The rows of M fall into a few groups, and each row is roughly a mix of its group's hidden directions.
M:
[[  1   8 -37  12   9 -12  -7  26  27  -3]
 [  2   5  26   4 -42 -10  -5  18  -7 -17]
 [ -6   8  -5   6  -5 -18 -18  -1  33  37]
 [ -5  -9 -40  17   3  29  12   1  17  -2]
 [  9  -3  16 -21 -41   1  -2  -9  25  13]
 [-16  -9 -34  -4  -6  29  18  -9 -15 -18]
 [-19  -4  23 -15 -30  16  -7   0 -30  10]
 [  4 -21  11  -4  -1 -25  29  19  21 -21]
 [ -6  -9  18  17   6  14 -29  -4 -25  29]
 [ -4  30 -21   5  -4 -31  10 -11 -13  22]
 [-20   8 -23  29  -2  18 -23  23   5  -2]
 [ 26 -21  14 -27 -15  15  15  14 -19   7]
 [-10   6 -14  25  42  -3   1  15 -16 -10]
 [ 11 -23  -6 -26 -15 -10  32  15   3 -19]
 [-10   0 -12  12  35   9  -4  -4 -38  -9]
 [ 26  -7  -8  -7  26  -9  28 -12   6 -26]
 [ 10   7 -40   3   3 -18   1  28  19  -9]
 [-25   7 -30 -20   7   6  29  19   1   4]
 [ -8  15 -19   0  -5  36 -17  -4 -25  18]
 [ -8   0  47   0   4  14   1 -15 -21  14]
 [-13  -1 -18   9 -15  10  -9  -2  30  38]
 [ 28  18   6 -39  11   0  -5   6  15 -15]
 [-19  26 -30 -21  18  -8  -3 -16  -3  16]
 [ -4  28  -2 -10   3 -15 -33 -30  -7  10]
 [  8  17  18   8  18 -39 -21  13   4  -9]
 [  6  -1 -39  14  21   1  12  -4  29  -8]
 [ 20   1  12  11  17  -2   0  11  36 -30]
 [  4  12  46 -11 -11   6  -3   3  -2  26]
 [ -6  26 -29   6  28 -20  12  -8  15   7]
 [ -5  14 -31 -20 -15  32   4   5 -19   0]
 [  1   6 -40  15  22 -13  -1  24   6 -12]
 [  9  27  -1   3  24 -16 -22 -17  26 -13]
 [-16  29 -26  14   2  35  -4   2  -1   6]
 [  8   0  17   5  20   8 -31 -12  27 -24]
 [ -7  18 -37  -4  -8  26  22  10   7 -11]
 [  3  11  20 -21 -22  18 -23  -4   5  31]
 [-13  10 -26  -3 -10  40   2  14 -19   8]
 [  5 -12 -21 -15   7  13  33 -21 -11 -24]
 [-14  20   5  26   0 -18 -32 -23   8  -6]
 [-10  23 -35  -6  -7  24  20  11   9 -14]
 [  7  -7   8 -21 -42   5  -4 -16  22  10]
 [ -4  -7  18 -11   4  18  -2 -26 -41   1]
 [-13  -4   1  25  38  -1  10  -1 -26 -15]
 [ -9 -21 -19  -5  36  25   2 -14   1  15]
 [ -4  16 -15 -13 -23 -18  22   6 -27  23]
 [-11  -7 -12  24  35  -3  12  -2 -23 -22]
 [ -7  10 -33  13  34   4 -15  14 -17  -3]
 [ -8  -9 -11 -13  -9   2  33  32  11 -23]
 [-19 -19   0  22  20   7  10 -26 -18 -23]
 [  6   4  20 -20  -4 -36  -3 -17  14  25]
 [ -3 -10 -47  12  13  -6   4   0   1 -25]
 [  1   2  -7  36   5  25 -16  30  10  -2]
 [  9 -18  15  -2 -12  41  19   3 -21  -6]
 [ 17 -15 -19 -26 -15  -7  32   2   4 -19]
 [-15  29 -32  -6  -5  25  11  13   6 -12]
 [ 19   0 -21  -2  28 -20  19 -14  21 -17]
 [  3  10 -32 -28 -18  26   7  -2 -18  -2]
 [-20  -9 -16  36  10  -3   0 -22 -10  24]
 [ 28  15   7 -36 -10  -6  12  21   4 -13]
 [ -7  -6  32  22  14  -8 -30  -3  -9  20]
 [ 20  21  20 -26 -22 -12 -23  -6 -10  -5]
 [ -6   4 -29  -3   5  -8  41  15  -7  17]
 [ -1  30 -18  19  22 -26  -2 -13  19  -1]
 [  3  27  -4   4 -27 -33   7  -2 -21  16]
 [-15   8 -18   3  -7  40  -7  13 -23  15]
 [ 12  -2 -26 -37 -20  11  15  -2 -15 -10]
 [ -4  18   1  23  17 -14 -26  26  -6 -24]
 [  8   8   9 -27 -32  12 -19  -4  11  27]
 [  7  13   1  27  23  -8 -19  27   0 -25]
 [ 14  -3  45 -20  -8 -16   0  -6 -12  13]
 [  2 -26   9   2  28  29 -16  -6  20 -14]
 [-11   1  29  34  20 -15 -17   1  14   8]
 [ 14 -25   6 -23 -14   4 -11  -9 -35  16]
 [ -3  17  37  -1  18  10  -8  10 -21  24]
 [ 15  11  25 -28 -28   2  -7   7   6  25]
 [  7  18 -20   2  -1 -10 -13  33  32  14]
 [  2 -15  24  -5 -22  37   8   5 -21   8]
 [-10  16 -25  20  32 -14   3 -16  18   7]
 [  1  -5  28   8   8  -9 -35 -15 -18  22]
 [ -3  -6  30 -14  -6  19  -2 -27 -31   8]
 [-13   2 -10   2 -16  -3 -14  -4  28  42]
 [  5   1 -32 -27 -18  16  26   8  -5 -14]
 [ -1  10  16  19  12   0 -36 -22  -9  24]
 [-18  -6  19 -16 -29  20  -1  -2 -31   8]
 [ -3 -33   2 -14  20  38   0   6   7  -5]
 [ 22  24  -8   9  25 -22   6  -1  29 -11]
 [ 11  12  28   0 -38 -15 -15   7  -9 -13]
 [ -1  13 -27   0  21 -36  -3 -10  23  -7]]
In each list below, one row fits none of the groups, and each other row fits one group, some only roughly. Which row is it?
  * J_22: [-15  -2   2   8 -13  35  -5  14 -31 -20]
  * J_218: [-24  -3   9  40  23   3   0   2  20 -10]
  * J_681: [ -8  -5  -3   9  -4  35   3   9 -32 -27]
  * J_245: [-20  -8  11 -14 -33  22  -2  -6 -16  25]
  * J_296: [ 14   7  40 -20  -4  -1  10   0 -29  10]
  * J_616: [ -8  37 -28 -13   7 -24  14  -5  -6   7]
  * J_903: [  3 -24   5  19  19  17  11  16  28 -22]
  * J_221: [ -1 -13 -29  15  19  22  -9 -11  28  13]
  * J_116: [ -7 -16 -28  16  18  -5  14 -11 -15 -32]
  * J_176: [-21 -17 -13   3 -17  -1  28  14 -26  20]
  * J_202: [ -2 -16  16   6 -17  12  17  33   7 -29]
  * J_24: [-14  -1   3  16 -17   6 -24  10  20  37]
  * J_412: [ 26  10  22 -25  -9  -3 -29 -18 -12   3]

J_221
  * J_579: [ 21   7  14  13  14 -23 -12  10  33  20]
  * J_76: [  7   5  27  -2 -27  -2 -39 -10  -8  -9]
  * J_253: [-16 -22 -13  10  -4  12  12  -6 -28  34]
  * J_139: [ 20   8   0 -11  34   5 -10  -4  33 -18]
  * J_581: [ 14  -9   7 -18 -26   1  27  14 -28  13]
  * J_764: [ -2  12 -17  -6  10 -37  -7 -11  30  15]
  * J_501: [ 13 -29   5   4  25  20  16  15  24 -11]
  * J_272: [-16  13 -22  25  35   0 -15  18   2   1]
  * J_241: [ 25  -9  13  -3   3 -33   1 -34  12  -1]
  * J_613: [ 13   1 -25 -20 -33  -6  -8   5  29   4]
  * J_816: [  3  18  16  -2 -31 -17  -4  27  19  17]
  * J_996: [-20 -17 -28  28  15   2   0 -16   9 -21]

J_816
  * J_822: [ 18   9  37 -21  -3  -3  12   6 -27  12]
  * J_770: [-28 -23   9  18 -13  20   5  24   5 -20]
  * J_724: [  6 -40  17  24  -3  18   4  12  10 -13]
  * J_55: [ 23   0  -8 -11   0 -27  17 -23  24 -20]
  * J_163: [-24  10 -22  -3  -9  31  13  29  -5  -6]
  * J_773: [-25  12  -9  39  11 -17  -7 -18  11  -3]
  * J_25: [-12   3   5  26 -10  23 -27  27   5  17]
  * J_358: [-10   6  18   8 -11  25 -16  23 -32 -16]
  * J_39: [ 19   9  27  22  18 -13 -18  27   7  -2]
  * J_204: [  3 -17  10  21  29   3 -32  18  -2  14]
  * J_794: [-17   7   6  -4  -3  25 -26  13 -33  18]

J_204
  * J_464: [-15  -6  10   2 -17  33  -3  13 -34 -11]
  * J_702: [-15  27   4  32  16  10 -25  -8  13  10]
  * J_869: [ 17 -23  13  13  31  17  -8  -6  26 -10]
  * J_874: [ -9  10 -13  -2  -1 -29 -13 -10  31  29]
  * J_478: [-27 -16 -12  28  29   9  -4 -10  19   1]
  * J_710: [  3  12 -31  15  -3 -39  13 -11   6  -4]
  * J_373: [-25   1 -36  10  22   0  23   3   3  14]
  * J_527: [ 13  15  24  -5 -23  -7 -10  18  16 -32]
  * J_750: [-22   7  29  23  25  17 -13  -7  -7  13]
  * J_829: [ -8   0 -31 -12   7   0  19 -15 -17 -34]
  * J_900: [ 10  11  23 -14 -27  -7  -1  16  28  22]
  * J_6: [ 13 -17  -5 -15 -11 -15  39  10  17 -18]
  * J_90: [  0 -10   4  -2  15   3  15 -17 -46 -18]
  * J_83: [-12 -27 -10   7  -2  17   6 -10 -29  32]

J_710
  * J_749: [ 17  21  20  -8 -11 -13 -11  15  21 -32]
  * J_663: [  7  -5 -32   4 -13 -19   8  12  35 -15]
  * J_618: [-10   3 -20 -23 -16  10  26  29   0 -20]
  * J_568: [-10   4  -2   9   4 -16 -44  10  19 -21]
  * J_389: [ -2  18  12 -26 -34 -10 -16  -3 -25   6]
  * J_563: [ 12   5  -9  -3  16 -34   1 -14  34  15]
  * J_608: [ 20   8  -8   3   4 -24  13 -31  29 -15]
  * J_456: [ -9  -6  -5 -21 -14  28  -5  16 -37  10]
  * J_5: [-12  -2  24   9 -22  13 -23  17  -1  31]
  * J_809: [ -6  13  -5  24  40 -12   3  26  -6  -4]
  * J_744: [  2  13 -25  18  25 -15  -3  34  14  -2]
  * J_716: [  3 -27  12  12   5  17   7  19  27 -29]
  * J_465: [  5  15  -1  14  18 -19   1  42  21   2]
  * J_726: [ -3   0  29 -20 -16  21 -12 -23 -20  17]
  * J_2: [ -4  -1 -27 -18 -18  16  32  20  -1 -15]

J_568
  * J_317: [-11 -21   5  13  29  22 -22 -18  19  -8]
  * J_235: [ -7  11   4  -7  14  25 -26  -6 -31  24]
  * J_589: [  1   3 -13  -7  34  13  30 -22  -9 -15]
  * J_859: [ -5  -8 -11  12  42  19  -4  -8  27  -6]
  * J_971: [ 20  23 -20 -24  30  -8  12  -3  15   2]
  * J_506: [ 23   5  30 -20 -34  -4  -7   7 -11  -7]
  * J_119: [ 39  18   1 -14  23 -15  -5 -13  17  -2]
  * J_287: [-13  10  22   9  -7  14 -21   3  30  29]
  * J_219: [-16 -13 -23  12  28  11   4 -22  -7  26]
  * J_786: [ -9   7  -3  34  21 -11   4  26  26  -3]

J_589
  * J_924: [ 21   1   4 -13  37   7 -14  -9  26 -15]
  * J_108: [-25  -3  -4   5 -30  20 -18   5   5  31]
  * J_231: [-23 -17 -17  18  13  19  -7 -30 -13 -14]
  * J_500: [-18   2 -32 -11   3  -4  28   0 -21  24]
  * J_51: [ -8   0 -10 -19 -17  30  -8  11 -35  14]
  * J_653: [ 11 -19 -10  -7  -1  29  37 -21   2   1]
  * J_792: [-11 -10 -24   7  22   4   3 -19 -34 -21]
  * J_570: [ 18   7  20 -17  16 -41   5 -14  -1  -8]
  * J_709: [ 16  -7  -8  -6   7  35  13  18 -19 -27]
  * J_31: [-22  17 -11  24   2  -1 -31  26  -3 -10]

J_709
  * J_973: [ 15 -25   6  -3   1  23  30  28  13  -9]
  * J_399: [ -7 -19   2 -10 -15  23  -7 -37 -24  -8]
  * J_336: [ 31  -4  37 -14   5  -7  14   0 -18 -11]
  * J_419: [ 26 -10  23  -8 -31  -2  16  25  -9  -9]
  * J_532: [ 21  26  -1 -29  17 -10 -22 -15  15  -5]
  * J_626: [ 19  -1   4 -32  25  21   1  11  19 -19]
  * J_326: [ -3  -9 -20  27  -6  38  -2  11  17  14]
  * J_452: [-27   5   4   7  -6  12 -18  13 -32  27]
  * J_723: [ 18  -1  34   6  -4  -9 -11   9  20  32]
  * J_632: [ -1   8  34 -18 -11 -33 -12  -7  -1  20]
  * J_897: [-17  -2 -25  23 -10  32  -7  16  13  14]
  * J_249: [ -9 -21   5 -10 -17  16  -4 -44 -11  -6]
  * J_65: [ 19   8  28  24  16 -10 -15  27   1 -13]

J_452
  * J_169: [-11 -17   8  23  16 -17 -18   6  36   5]
  * J_504: [-11 -23   5  29  24  17 -18 -13  18  -8]
  * J_927: [ 22  -3  -6   1   2 -26  19 -24  29 -18]
  * J_179: [-16  27   3  33  20   6 -24 -10   5   9]
  * J_974: [ 18  28   7 -15   7 -15  -5  12  28 -27]
  * J_841: [ 12  -6  -7 -21  14 -11  28 -22 -12 -29]
  * J_525: [  1 -18  12 -21 -26  18  -3 -35  -9   3]
  * J_761: [-17  -9   1 -17 -13  22  -7  28 -33   8]
  * J_28: [ 22 -24   4   4  22  15  17  16  25 -17]
  * J_638: [  8  34 -14  -6  15 -27  -4 -21   0  21]
  * J_191: [ 30   9  23 -15 -32 -14   4  13 -11  -5]
  * J_430: [ 14  26  16  -6  -8 -16 -15   9  23 -31]
  * J_251: [  7  15   1  -8 -23  -4 -13  19  38  20]

J_169
  * J_902: [  0  17  10 -16 -40 -17 -11   5 -24   3]
  * J_49: [-21   5  -7  35  36   1  -6  15   5  -1]
  * J_192: [-17 -27   7  41 -12   3  13  10 -11   4]
  * J_901: [ 23   9 -18 -36 -12  -8   6 -23   1 -16]
  * J_168: [  4  -6  21  17  15 -29  13   3  32 -14]
  * J_454: [ 10   9 -10  11  11 -26   9  35  28  -5]
  * J_341: [  5  -2  29  10 -15  13 -14  21   9  34]
  * J_755: [ 12   1 -10  10  14 -11 -41 -12 -22  16]
  * J_547: [-24  -8 -29 -15 -20  18  13 -21  -3  13]
  * J_647: [-29  -8 -16  27  28  11  -7 -11  17  -3]
  * J_42: [ 30   2  19 -11 -33 -10  15  18 -14  -2]
  * J_510: [-25  10 -41  -4   4  -9   4 -14 -11 -22]
  * J_848: [ 21  -1 -19 -16  -8 -14  28 -17  22 -19]
  * J_721: [  8  -8  14 -31  -8 -18  18 -29   4  19]

J_755
  * J_921: [-13 -11 -23  13  28   8   3 -13 -30 -19]
  * J_825: [ 21   8  -8  -5   6 -29  13 -28  24 -17]
  * J_164: [ 14   4 -20   4  21 -28   5 -10  35   8]
  * J_507: [-20  -4 -13  -2  -9  31  12  35 -14  -1]
  * J_922: [-27  -5  -6 -23 -29  11   2 -19 -14  19]
  * J_965: [-13 -13 -18  13  23   5   5 -19 -34 -19]
  * J_984: [  0 -14  33  19 -24   3 -24   3   2 -21]
  * J_970: [-20 -10 -14   9  35  12 -21 -21  16  -2]
  * J_274: [ -9 -14 -10   5  19  14   0 -25 -38 -17]
  * J_254: [-12 -37  -4 -11   9  32  12   4 -13  13]
  * J_43: [-31   6 -19  16  -6   4   8  13  27  25]
  * J_765: [ 29   8   8  24  27 -12  -5  21  10 -17]
  * J_309: [-17 -34  17  17 -16  23 -13  -1 -17  -7]
  * J_640: [  6  -5 -42 -14 -22  -3 -11   1  25  -3]
  * J_964: [-13  -3 -13  -5  -2  19  11  -2 -34 -35]

J_43
  * J_660: [  5 -16 -17 -21  -4  15  36 -27  -5  -5]
  * J_190: [ 15  35 -14  -2  12 -28  -7 -22  -3  13]
  * J_340: [ -2  -1 -19 -33 -16  -1  26  20   0 -22]
  * J_259: [ 13  -4  -6 -31 -41   4  -8 -11  13   9]
  * J_753: [  7 -14  35  12 -19   9 -25   3   6 -23]
  * J_791: [-11  11 -14 -14 -10  34 -14   8 -31  12]
  * J_115: [-15 -19 -16  15   6  11  37  25   8  -3]
  * J_400: [ 16  12  -9 -16 -28 -14  -7  21  30  16]
  * J_508: [ 16   6  -6  32  26   3  -7  25  11 -22]
  * J_282: [  1 -10  10 -17 -18 -17  36  16  25  -3]
  * J_486: [-21  -7 -15 -12 -14  22   9  -8 -33 -23]

J_282
  * J_337: [ 12  -1 -15 -16  17 -14  26 -19  -4 -34]
  * J_675: [-27 -12 -21  -8 -10  11  23   9 -25  21]
  * J_458: [  6  22  33  -8   0  -2 -16  20   7  31]
  * J_936: [-21 -23  -1  23  18  23 -10   1  23 -17]
  * J_214: [  4  -7   3 -33 -13  -9  24 -29   1  22]
  * J_844: [-13   5  20  32  22 -20  -5   7  26  -9]
  * J_453: [ 21 -16  23  -4   5 -29 -14 -30  -1   9]
  * J_737: [ 10 -15  -3  23  31  11  13   5  33 -10]
  * J_655: [-13  19  17   8 -12  29  -7  -8 -35   9]
  * J_719: [ 15  -8  -3 -13   7  -9  22  -5 -41 -23]
  * J_161: [ 26  16  28  13 -21 -26  -9   0   5 -15]
  * J_384: [ -1  -7 -12  -6  -4  -8  37  20  24 -26]

J_655
